In the rows, 128 means zero.
Each path is a new rotation, seen through one point. The rows after it are directions, each followed by how far the rotation turns it, in degrees a step (0 if it stays put).
Each turn is a multiple of 5 degrees from 10 to 175, or 0.
Each row of a path follows its step; steps can be skipped.

step 0: [111 144 127 140 116 126 146 134 121 129 117 125 122 127 127 125 129 126
 137 140 131 124 118 118 135 125 137 131]
step 1: [111 133 132 120 121 119 133 132 120 126 134 134 148 130 132 133 133 127
 130 130 129 113 111 136 127 116 124 119]
step 2: [134 143 122 124 124 131 131 129 128 133 126 140 125 135 125 128 139 126
 110 146 138 124 118 136 116 122 122 119]
step 3: [127 136 139 129 125 132 131 129 120 136 129 123 128 128 119 139 129 129
 141 157 132 131 125 120 125 127 139 117]
step 4: [126 121 139 113 114 117 120 120 114 134 131 133 138 126 124 130 135 137
 132 131 130 113 123 124 114 135 127 119]
step 5: [139 131 123 116 120 132 131 125 121 130 136 134 110 138 124 126 149 132
 118 129 129 136 120 123 118 137 134 120]
step 6: [128 128 143 117 120 135 135 127 118 136 124 106 121 135 119 127 136 121
 139 131 126 135 124 119 129 122 138 131]
step 7: [123 127 138 122 122 129 125 131 117 146 133 121 129 124 137 117 141 131
 128 117 130 110 117 119 124 129 118 136]
step 8: [122 134 125 123 125 133 130 140 129 122 137 126 119 133 145 117 145 130
 116 130 136 138 121 114 120 118 129 128]
step 9: [109 145 148 127 118 136 125 129 140 134 117 119 133 137 129 125 133 123
 131 133 129 134 131 118 131 119 129 127]
Speeds:
[134 128 129 128 125 128 128 124 125 122 134 133 130 131 132 127 130 127
 126 125 134 126 131 127 131 123 127 128]
115
[127 128 129 131 126 128 129 128 129 126 122 135 132 127 131 133 126 130
 126 133 130 129 121 132 132 127 128 129]
35
[132 127 127 134 127 128 133 133 130 121 129 128 123 127 129 126 130 124
 132 133 128 132 127 124 126 129 132 128]
130

step 0: [127 136 123 147 114 125 119 129 134 130 119 131 118 132 120 141 122 131
 138 143 117 123 126 136 134 127 136 135]
step 1: [110 124 122 135 132 129 118 132 135 142 131 126 121 139 136 120 116 111
 119 118 128 119 131 119 132 126 127 136]
step 2: [117 137 116 130 131 136 136 133 126 131 127 141 140 127 136 138 117 144
 116 128 128 137 124 120 132 119 139 120]
step 3: [130 138 133 136 126 140 115 124 126 133 134 124 137 128 127 137 147 130
 124 141 130 113 143 119 135 127 139 135]
step 4: [120 132 121 130 128 114 123 138 124 122 135 127 141 120 128 136 128 119
 133 114 124 115 115 119 139 127 116 138]
step 5: [129 124 121 135 127 116 132 143 132 141 121 130 141 120 125 118 122 134
 128 139 110 128 136 138 136 125 139 127]
step 6: [122 140 119 129 127 149 117 139 132 127 128 121 125 140 126 125 131 115
 141 120 115 130 136 123 128 127 138 123]
step 7: [111 136 117 137 129 125 136 123 134 122 118 127 117 117 136 139 126 136
 124 113 128 112 131 133 133 124 132 126]
step 8: [124 133 125 124 131 113 122 142 123 139 126 127 119 126 138 134 139 124
 108 140 127 135 139 115 134 125 136 131]
step 9: [125 136 131 132 118 129 126 137 136 119 129 130 142 141 135 125 135 138
 138 119 134 134 126 115 150 125 130 134]
Speeds:
[127 132 123 126 127 127 129 130 126 124 129 131 128 130 128 134 126 130
 134 125 128 134 121 125 128 129 126 125]
155
[127 123 131 128 129 133 131 133 128 132 129 130 133 132 135 122 128 132
 130 127 125 133 128 127 128 128 129 126]
100

step 0: [130 127 137 131 114 116 125 112 118 124 132 132 135 130 139 120 132 127
 125 132 116 136 135 145 143 121 133 117]
step 1: [133 140 109 136 125 125 128 127 129 127 131 139 118 131 122 126 138 139
 126 132 135 126 121 124 134 107 141 140]
step 2: [112 139 126 136 120 114 134 108 127 141 129 127 122 127 135 124 114 134
 137 118 134 131 115 124 126 141 124 128]
step 3: [116 111 116 137 127 133 130 137 132 125 111 142 131 142 116 117 123 120
 129 120 137 124 122 128 135 131 132 122]
step 4: [113 125 141 130 114 128 135 130 116 127 131 129 126 121 122 139 123 118
 119 144 119 121 113 122 137 128 114 130]
step 5: [120 117 116 116 124 133 119 132 130 127 127 134 136 127 137 136 138 139
 120 117 137 128 135 116 133 116 108 131]
step 6: [129 139 140 137 133 134 130 130 125 146 128 133 122 124 140 134 133 105
 133 120 135 126 129 125 112 123 119 131]
step 7: [117 131 132 123 123 131 119 139 141 110 121 133 132 116 120 126 134 131
 127 117 127 133 133 140 107 134 129 123]
step 8: [139 124 145 125 118 142 136 135 131 121 138 129 123 147 139 128 132 131
 135 148 129 131 126 128 115 130 128 121]
step 9: [130 134 119 132 129 130 120 135 134 130 125 113 151 119 136 141 143 139
 132 139 127 129 124 127 130 136 140 130]
Speeds:
[130 125 126 124 127 128 129 130 136 126 125 134 127 131 132 127 127 132
 127 123 126 123 132 130 132 127 129 126]
155
[129 121 135 133 125 127 126 128 126 124 126 130 127 125 126 122 128 125
 123 126 128 127 129 127 126 132 132 129]
95

step 0: [133 122 123 133 120 127 125 130 130 136 118 123 136 122 129 138 145 117
 118 121 129 135 123 125 139 127 145 116]
step 1: [138 121 130 129 133 118 115 127 130 133 114 140 134 125 116 136 135 123
 109 125 137 123 126 128 130 122 134 119]
step 2: [125 118 129 139 134 117 121 117 139 143 115 124 133 120 121 124 135 122
 120 130 139 121 123 137 117 125 132 130]
step 3: [123 119 121 125 125 125 124 130 136 142 119 125 116 128 120 116 120 134
 113 127 145 119 129 136 120 127 122 130]
step 4: [122 124 114 131 117 138 133 134 133 137 119 107 128 126 127 123 131 131
 119 127 137 134 124 140 117 125 119 131]
step 5: [137 132 114 118 117 130 130 141 132 124 119 113 127 124 114 134 135 142
 117 127 131 128 125 130 130 128 116 126]
step 6: [138 130 122 122 120 122 131 128 147 127 120 117 143 126 117 132 144 137
 132 128 120 136 123 129 125 121 126 124]
step 7: [140 126 128 112 121 115 134 124 142 140 117 131 132 125 115 122 130 137
 132 124 123 125 124 122 141 129 133 121]
step 8: [133 116 130 122 124 123 138 119 130 146 111 134 137 126 129 118 126 125
 127 122 123 140 126 128 129 113 131 123]
step 9: [133 119 127 122 132 120 141 121 117 140 109 126 122 116 127 127 124 122
 113 123 129 129 131 126 138 123 121 133]
Speeds:
[119 123 130 128 132 129 128 125 126 128 123 130 126 128 126 128 128 131
 130 124 130 129 132 134 130 127 127 132]
55
[130 128 127 128 126 136 130 132 118 129 123 129 131 129 130 129 127 127
 125 126 128 130 124 131 130 128 128 125]
85

step 0: [131 118 148 123 114 124 127 121 134 105 128 129 127 114 122 114 122 123
 133 131 136 123 131 133 131 119 116 126]
step 1: [136 127 123 128 140 138 128 122 125 116 143 146 132 114 114 121 124 125
 144 123 136 131 139 135 121 130 136 123]
step 2: [141 122 133 115 129 134 132 143 123 119 126 132 122 141 113 120 115 123
 139 129 108 129 130 136 133 119 126 128]
step 3: [144 129 133 143 131 129 133 124 133 116 126 124 137 123 123 113 134 130
 135 123 120 122 132 148 122 131 105 128]
step 4: [133 120 116 122 139 126 135 130 109 119 123 122 130 112 116 122 128 133
 144 111 120 118 122 124 120 129 132 131]
step 5: [139 136 135 120 130 129 133 138 131 119 120 121 134 128 121 122 115 133
 145 129 133 139 114 118 134 119 107 129]
step 6: [119 121 131 124 118 122 140 120 130 113 123 130 136 107 125 120 117 126
 138 127 138 125 133 142 120 126 118 115]
step 7: [136 131 129 124 127 138 118 121 125 115 140 138 126 118 108 114 118 120
 144 123 127 125 129 114 128 123 137 122]
step 8: [141 117 138 118 134 133 134 142 131 112 135 136 124 130 121 120 123 128
 136 135 129 139 136 145 137 116 121 130]
step 9: [138 131 125 133 131 131 139 121 128 125 126 135 137 130 114 117 121 125
 141 119 114 118 139 147 115 140 122 122]
Speeds:
[132 127 125 133 127 128 130 133 122 131 121 126 131 132 126 127 133 132
 126 126 128 125 128 127 126 128 124 130]
55
[132 126 128 123 134 127 129 129 128 126 129 132 126 130 127 133 128 133
 131 128 134 130 128 125 129 132 130 135]
110
[127 127 127 127 130 128 126 131 121 132 137 128 129 128 127 131 133 124
 133 126 128 130 125 126 127 122 127 127]
120
[130 129 124 126 127 130 127 130 132 125 126 128 122 132 126 130 128 125
 131 129 124 122 123 121 129 126 131 125]
135
[127 126 130 129 123 133 126 129 126 126 129 134 129 132 123 126 128 127
 126 133 135 128 134 128 127 125 132 125]
55
